One turn moves each row of this set onto another row. After a few examples, where does it send each row asked below?
fisal: [ -4.4  10.8   6.5  -3.3  -9.4   9.7   3.3  -3.6   1.8   0.4  -7.4  -5.5
   3.7  -2.3  -0.2   9.6  -1.7   1.3   2.0   1.6   3.5 -16.1  10.1  -6.7
   4.7]
Dimu: [-13.5   8.6  -0.4   0.4  -5.4   5.6   8.8  -9.0   6.6 -11.6  -0.6   1.1
   2.4  -8.2  -0.1   6.7   4.6  -8.4  -3.8   3.7   9.5 -16.2   7.3  -8.0
   2.1]
Ledu: [  1.6 -11.1  -0.1   6.4 -14.1  -5.4   9.0   2.1  -0.2  -4.5   3.7  11.9
   7.5  -4.8   5.2  -8.2   4.8  -6.8  -2.4  -0.1  -0.2 -17.6   4.7  -2.7
  -7.7]
tazus: [ -2.0  12.0   8.1 -10.3  -5.1   4.3   4.0  11.2   6.4  -3.9   2.6  -0.2
   7.1  -8.8  -1.8  14.3  -6.0  -1.0   3.8  -8.2  -8.4  -4.1  13.8   0.5
   1.8]
sito: [ -4.3   2.1   4.2  -1.2 -14.9  -3.4   3.2 -13.3   1.2 -12.9   6.8   4.6
   9.2  -1.6  -0.9   2.6  -2.0   2.5  14.0  -3.6   7.2 -16.4   4.8   5.2
  -2.0]
sos: [ -3.7  -5.8  -0.8   2.2 -11.8   5.1   5.9  20.5   0.9 -12.4  -2.7  -4.2
   8.3  -8.2  -2.0  -9.6   0.5  -9.5   6.4   4.3   4.5  -4.4   7.6  -2.8
   2.4]
vaza: [ -6.6  -6.0   7.4  -5.4  -4.3   4.3   7.5  19.2   7.5   2.0  -0.1  -0.4
  10.1  -3.2   2.0  -1.5  10.3  -2.8  -5.5   1.2   5.0 -11.2   9.8  -3.2
   1.3]
Bobim: [  0.2  -3.8   2.6   5.9 -12.9   3.5   7.8   7.3  -0.4  -4.6   7.9  10.8
   4.3   4.9  -4.4   2.7   1.1  -1.7 -10.1   9.5   3.5 -19.2  -0.2   3.4
  -6.8]
doler: [-10.9   0.0   4.5  -1.2  -4.0   5.3   3.5  -6.5   7.3 -13.8   7.3   1.1
   9.6  -2.8  -5.3  13.5  -5.3 -11.6  -9.3  -2.7   7.6   9.0   5.6   2.0
   6.9]
vut: [-1.7  6.9 11.3 -1.7 13.0 -1.5 -6.8  7.5 11.6 -6.6  8.5  4.7  0.3  1.5
  2.7  3.3 -6.2 -7.6 -2.1  6.2  5.3  4.5 -1.5  1.9 -1.4]
denal: [  1.4   1.3   4.6  -8.5   6.2  -8.2  -1.6   8.6   7.4   0.4   9.9   5.4
   9.1  -8.3  -3.7   5.2  -8.8   0.1   1.5   1.7  -1.0   5.7 -11.3   2.3
  -0.4]
bif: [ -3.9  -0.3   4.8  -3.0  -3.9  -2.1   2.7  -4.3   4.3 -14.7  -0.8   2.9
  10.6  -6.7   6.4  16.2 -21.6  -5.9  -1.4  -3.7  -4.7  -6.0  11.9   3.8
   0.2]
sovob: [ -0.7  -4.8   5.3   1.9   0.0   7.9 -10.8   6.9   6.3   1.1   5.9   4.4
   3.8 -16.8  -3.0   2.5  -8.6  -6.1  -7.7   0.1   4.8  -0.5  13.2  -4.3
  -6.7]
Silir: [  6.8  -0.3  -1.8   2.9  -3.1  -1.4   1.9   7.1   1.2 -24.1  -3.7   1.4
  -1.0  -6.2   6.1  -4.4   4.8  -4.3   3.2   2.7   1.4 -20.7   6.0  -1.9
  -3.6]
tolog: [  5.3  -7.4   1.4   5.7  -7.6 -16.5  -0.3   2.9   2.1  -8.8   8.6  10.4
   7.7  -8.7   8.3   7.2   9.7  -1.9   7.9   0.4   0.8  -2.1  10.2   1.9
  -8.5]
kupo: [  9.0   6.6   3.9   2.7   3.3  -5.9  -3.4  -6.9   5.2  -7.0  -4.8   7.0
   6.0 -10.1  -0.4   4.9   6.3   0.5  -5.7   2.6   4.3  12.2   0.1  -6.6
   1.3]
lasid: [  5.1  16.2   8.2  -5.9   1.7   3.7   3.6   5.5   6.4  -3.1  -0.6   8.3
  -4.2  -0.1   6.4  -3.2  -0.2  -0.4   3.6   5.1   2.0 -18.2   2.0  -0.7
  -2.4]
bifa: [  4.2   1.1   5.9  -2.8  -5.6  -1.3   0.4   6.5   1.5 -33.8   3.6   4.6
   5.5  -6.1   2.0   6.1  -0.3  -8.3  -1.1  -2.7   3.2   3.0  -7.8   3.5
  -2.7]
paf: [  0.0   9.8   1.5  -5.2  -2.7  -1.3   4.0 -11.3  -3.8   0.8   5.1   4.2
   4.4   4.2  -0.9  -5.3   4.5   2.8  10.9   0.0   3.8  -3.5  -2.0   5.2
   4.0]
dof: [-11.6  -0.8  -2.0  -6.7  -5.4  -0.1  -1.8  -1.2   8.4 -11.2   0.3   2.8
  -2.4  -5.0   3.9  -2.5  11.7   6.7   8.3   0.5   0.5  -0.9   0.8 -12.2
   4.2]
Suror: [ -0.3   4.6   1.8  -1.1 -15.1 -13.5   8.1  -3.6  -0.6 -12.3  -7.5   6.9
   9.1   0.4   8.9  15.2  -0.9  -5.0  -3.4  -6.0  -0.7  -1.2  -6.3   6.2
   0.8]
zoluv: [ -4.2  -1.4   4.3  -4.5  -4.9  -3.1   7.6  -3.0  -3.5   4.5   1.1   7.7
   9.2  -6.5   2.3  -6.7 -15.4   0.3   4.4   1.4   5.5  -4.7 -12.6  -2.4
  -1.1]
robu: [ -0.1  -2.5   3.2  -0.9  -6.6  -0.4   1.2   4.2   3.1 -26.5  -2.5   4.0
   5.5  -4.5   5.2   5.8  -3.2  -5.0   2.2  -3.1   7.9  15.9  11.8   5.1
   0.4]
rebe: [ 11.5  -0.7   9.5  -0.6  -3.8   1.3  16.5   9.1  -1.9  -7.7   5.2   1.6
  14.7   1.2  -3.0  -2.8 -10.7  -6.1   5.9   5.4   5.8  -9.2   7.6   8.4
  -1.3]
vekol: [ -8.7  -7.6   6.6   3.1  -9.8  -4.3   1.9   6.1   2.1  -6.9  11.2   8.6
  12.4  -2.6  -5.0  10.8  -2.5  -4.8  -8.0   6.4   7.1   7.1 -10.0   0.6
  -8.1]
naru: [  2.8  -9.9  -1.1  -0.4 -11.4   7.2   1.0  -0.2   4.3 -12.5 -14.0  -4.0
   6.6  -0.2  -0.1  -4.8   0.0  -2.4  -5.4   0.9   8.4   4.8  10.2  -3.0
   6.9]
nid: [  7.3  -6.9   8.4  -1.5  -7.1  -7.0  -0.8   6.2   9.8  -1.0   0.9  12.3
   3.8 -10.7   3.9  10.3   7.2   3.7 -10.4  -2.1   5.3   3.8  -0.1  -8.5
  -9.0]
Radef: [  0.1  -3.8  -1.0  -2.5  -8.0   1.0   4.4  12.5  -1.7 -13.0   2.6   4.9
   0.2  -4.7   5.8   6.3 -23.1 -11.3  -0.1   0.4  -5.7   3.2  -0.2   2.2
  -3.9]

Silir turns into vekol
Dimu turns into bifa
Now find these:
sovob turns into dof
nid turns into paf
denal turns into fisal
tazus turns into naru
sito turns into Radef

